Here are some points:
tensor([34, -11, -15, -2, 24, 28, 13, -8, 23, 35, 3, 2, 13, -22, 42, 42, 16, 25,
        -3, -7, 13, 33, -29, -10])
tensor([3, -19, -6, 57, 13, -4, 8, 14, 16, -24, -39, -31, 17, 38, -22, -26, 13, 22,
        15, -8, -4, 13, -3, 35])
tensor([37, -14, 13, -20, -45, 31, 10, -1, -4, -7, 35, -34, 15, 3, -15, 7, 17, -4,
        3, -27, -4, -46, 20, -18])
tensor([-48, -65, -47, -18, -52, -4, -37, -27, -71, -23, -70, -71, -15, -36, -26, -22, -32, -35,
        -29, -55, -30, -29, -54, -40])
tensor([4, -9, -59, 10, 33, 6, -9, 22, -8, 0, 36, -24, 9, 12, -17, -29, -35, -15,
        8, -29, 13, -32, 15, 14])
tensor([5, 28, 79, 9, 10, 41, 14, 40, 35, 32, -30, 48, 61, 62, 14, 8, 2, 6,
        11, 21, 32, 37, 36, 70])
tensor([-14, -25, -7, -25, -4, -8, 9, -31, -36, -13, 12, -45, -31, 10, -20, -13, -31, -27,
        -41, -34, -39, -45, -33, -23])
tensor([25, 9, 16, -24, -12, -27, -46, 0, -7, -24, 26, 15, 34, -2, -7, 7, -3, -15,
        11, 38, -33, -14, 22, -13])
tensor([8, 13, -5, 22, 28, 0, 9, 28, 10, 18, 58, 6, 3, -1, 30, -23, -14, 36,
        43, -4, -16, -7, 18, -7])
tensor([-19, -51, 14, -41, 5, -3, 34, -3, -54, -27, 8, -43, -26, -19, -21, -3, -34, -33,
        -36, -31, -38, -43, 18, -21])
tensor([15, 38, 53, 4, 7, 22, 33, 28, 74, 3, 5, 38, 15, 36, 16, 26, 62, 55, 2, 4, 30, 68, 37,
        -5])
tensor([-28, 14, -4, 4, -7, -9, 4, -34, -21, 7, -9, -20, -53, -25, -21, -2, -3, -52,
        -59, 19, 10, -14, 13, -24])
tensor([-7, 39, 54, -15, 10, -5, 28, 44, 20, 46, 29, 70, 18, 10, 22, 24, 41, 36,
        10, 40, 10, 27, 22, 4])
tensor([15, 47, -24, 32, 24, 12, -2, 37, 35, 13, 50, -26, 32, -5, 2, -26, -4, 15,
        40, 8, 0, -17, 24, 7])
tensor([-3, 5, -24, 6, -16, 6, -21, 18, -8, -11, 39, -19, -32, -20, 15, -54, -32, 30,
        18, -9, 5, -18, -10, -11])
tensor([-30, -71, -30, -48, -57, -78, -79, -54, -35, -53, -22, -32, -42, -62, -38,
        -38, -55, -101, -47, -32, -65, -40, -49, -51])
tensor([-2, -43, -22, -48, -10, -6, -47, -58, -31, -28, -56, -24, -23, -2, -16, -11, -25, -47,
        -28, -12, -12, -16, -68, 12])
tensor([-52, -4, -7, -41, 17, -20, -40, -32, -46, -14, -2, 11, -8, -19, -18, 5, -34, -25,
        -2, 1, -21, -38, -9, -18])
tensor([23, 3, 2, 14, 19, 53, -33, 11, 3, 3, 28, 39, 21, 29, -16, -3, 13, 30,
        35, 19, -27, -3, 26, 2])
tensor([-9, 16, -43, 38, -35, -44, -5, 16, -4, 9, 27, 6, -15, 4, -9, -20, 13, -55,
        12, -8, 15, -29, 8, -14])
Here are 12 more points, each followed by its number:
tensor([13, 18, 23, -15, 29, 55, -5, 6, 53, 44, -11, 34, 39, 10, 36, 64, 7, -2,
        -10, 16, 45, 36, -5, 20]) 0
tensor([-5, -10, 12, 1, 3, 12, -29, -8, -34, -15, -81, -20, -42, 6, -17, -45, -13, -19,
        -63, -2, -5, -4, -10, -5]) 1
tensor([-2, 10, 21, 43, 2, -11, 8, -6, -19, -20, -75, -3, 2, -20, -2, -11, 5, 35,
        -1, 0, 0, 4, -20, 15]) 2
tensor([-14, -31, -18, -28, 8, -6, 25, -37, -16, 6, -30, -8, -29, -36, 1, 13, -36, -11,
        -25, -25, -18, -11, -8, -57]) 3
tensor([-11, -14, -26, -37, -18, -10, -32, -21, -36, 10, 0, 3, 17, -15, 4, 5, -13, -6,
        -23, 7, -20, -42, -42, -1]) 4
tensor([14, 12, -27, 47, 20, 3, 5, 28, 12, 8, 59, -19, 45, -18, -1, -17, -14, -6,
        16, -11, -2, -4, 7, 16]) 5
tensor([-7, -41, -24, 2, -7, -47, -4, -19, -35, -22, -47, -43, -30, -24, -1, -5, -28, -5,
        24, -28, -3, -37, -36, -2]) 6
tensor([67, 35, -8, 57, 39, 50, 25, 36, 77, 34, 81, 39, 66, 49, 44, 42, 56, 1, 41, 68, 40, 63, 62,
        43]) 7
tensor([-16, 33, 3, 16, 16, 5, 47, 59, 25, 26, -11, 30, 8, 22, 1, 19, 9, -15,
        -38, 60, 30, 24, 32, -11]) 8
tensor([37, -21, -18, 11, -11, 10, -5, -12, 32, 0, 7, -29, 2, -4, -4, -5, 20, -48,
        -22, -22, 18, 15, -24, 17]) 9
tensor([-35, 12, 28, 9, -5, -36, 9, -7, -36, -35, -16, 24, -36, -25, 0, -4, 3, 30,
        23, 23, 0, 21, 3, 2]) 10
tensor([-28, -36, -32, -14, -64, -14, -13, -45, -40, -19, 12, -45, -17, -52, -58, 8, -5, -34,
        -15, -47, -7, -24, -10, -64]) 11
Which two of these numbered points are nearest to each point below, looking only along the 4 directions in which the first points spread most? Their numbers follow each, nearest first.
tensor([49, 92, 42, 36, 67, 70, 93, 64, 55, 83, 103, 61, 42, 48, 62, 82, 70, 77,
        48, 60, 50, 94, 72, -7]) > 7 8
tensor([34, 60, 52, 53, 16, 26, 58, 33, 88, 46, 43, 57, 63, 66, 56, 54, 73, 70, 36, 18, 58, 55, 47,
        48]) > 7 0
tensor([36, 45, 47, 34, 46, 73, 13, 63, 37, 63, 26, 38, 51, 79, 31, 44, 50, 64, 32, 51, 43, 39, 45,
        59]) > 7 0
tensor([-16, -16, 4, 5, 23, -8, 2, -5, 45, 3, -50, -11, 10, 12, 20, 7, 11, 30,
        -25, -9, -2, -17, -6, -46]) > 9 2
tensor([43, 48, 75, 36, 26, 30, 102, 39, 69, 38, 44, 72, 71, 43, 74, 50, 71, 75,
        24, 6, 57, 59, 76, 27]) > 7 0
tensor([21, -17, -35, -4, 24, -10, -7, -17, 2, -27, 4, -19, -9, -1, 10, -51, -15, 9,
        9, -22, -17, -12, -11, -39]) > 9 6
Here are 12 other points, each followed by its number:
tensor([-45, -52, -21, -23, -18, -26, -23, -39, -33, -51, -67, -41, -67, -20, -61, -31, -37, -64,
        -65, -29, -36, -43, -16, -17]) 0
tensor([-31, -45, -60, -15, -19, -44, -17, -45, -23, -17, -71, -25, -50, -8, -8, -51, -30, -32,
        -36, -13, -22, -19, -40, -10]) 1
tensor([-12, -20, -9, 26, 18, 4, -10, -15, -26, -37, -54, -27, -33, -13, -5, 20, 19, -12,
        7, -23, 22, 1, -21, -25]) 2
tensor([11, -67, -34, -27, -45, 4, -38, -68, -39, -38, 27, -56, 2, -22, -32, 3, -1, -62,
        -17, -37, -31, -36, -46, -22]) 3
tensor([2, 62, 44, 22, 64, 19, 35, 0, 23, 38, 37, 22, 55, 8, 60, 35, 29, 59, 90, 31, 40, 61, 30,
        15]) 4
tensor([13, 17, -20, 18, 20, -3, 35, 4, 9, 3, -33, -29, -10, 17, 32, 35, 5, 25,
        53, 26, 36, 26, -20, 33]) 5
tensor([-10, -1, -79, -28, -29, -21, -57, -5, -20, -35, 10, -76, -9, -37, -46, -47, -46, -10,
        -11, -52, -35, -56, -40, -23]) 6
tensor([13, -52, -43, -29, -32, -19, -25, -67, -41, -6, -33, -40, -54, -24, 16, 14, -25, 4,
        -2, -32, -16, 4, -81, -6]) 7
tensor([-46, -22, 7, 35, -49, -50, 22, 16, 6, -34, -43, 18, 3, 0, -28, -11, -15, -13,
        18, -28, -11, -1, -14, 20]) 8
tensor([43, 42, 21, 39, 63, 30, 34, 50, 41, 51, 38, 8, 25, 30, 31, 12, 10, 31, 64, 24, 28, 27, 23,
        22]) 9
tensor([-40, -9, 21, -44, -16, -44, 39, -3, 8, -11, -18, 14, -34, -21, -12, 3, -13, -15,
        -6, 0, 3, 18, -9, -42]) 10
tensor([36, -16, 34, -34, -21, 20, -14, 4, -18, -17, 27, 44, 25, -14, -4, -13, 10, -11,
        -35, 36, -34, -4, 11, -43]) 11
Which two of these numbered points are nearest to each point below, looking only along the 4 directions in which the first points spread most? Their numbers follow each, nearest first.
tensor([-52, 20, -9, -43, 2, 1, -26, -39, -35, -24, 45, 21, -3, -10, -41, -26, -11, 4,
        13, -7, -59, -23, 2, -16]) > 11 10
tensor([37, 39, -15, 48, 56, 13, 21, 43, 21, 29, 30, 17, 40, 12, 16, 18, 36, 24,
        61, 23, 5, 9, 38, 27]) > 9 4
tensor([-49, -5, 40, -50, -7, -35, -29, -7, -25, -25, -11, 12, -30, -50, -30, -18, -10, -25,
        -25, 6, -20, -17, 6, -65]) > 10 11
tensor([-32, -16, 1, -50, -26, -43, -21, -16, -17, -29, -58, -16, -29, -51, -31, -39, -54, -34,
        -75, -59, -25, -41, -3, -60]) > 3 0
tensor([-26, 21, 13, 25, -18, -36, -19, -9, -14, -43, -14, 5, -2, -18, -22, -1, 25, 37,
        24, 6, -12, 2, -9, 44]) > 8 5
tensor([65, 25, 29, 46, 46, 73, 15, 5, 52, 76, 44, 39, 37, 52, 70, 65, 59, 9,
        -4, 64, 88, 46, 34, 102]) > 4 9
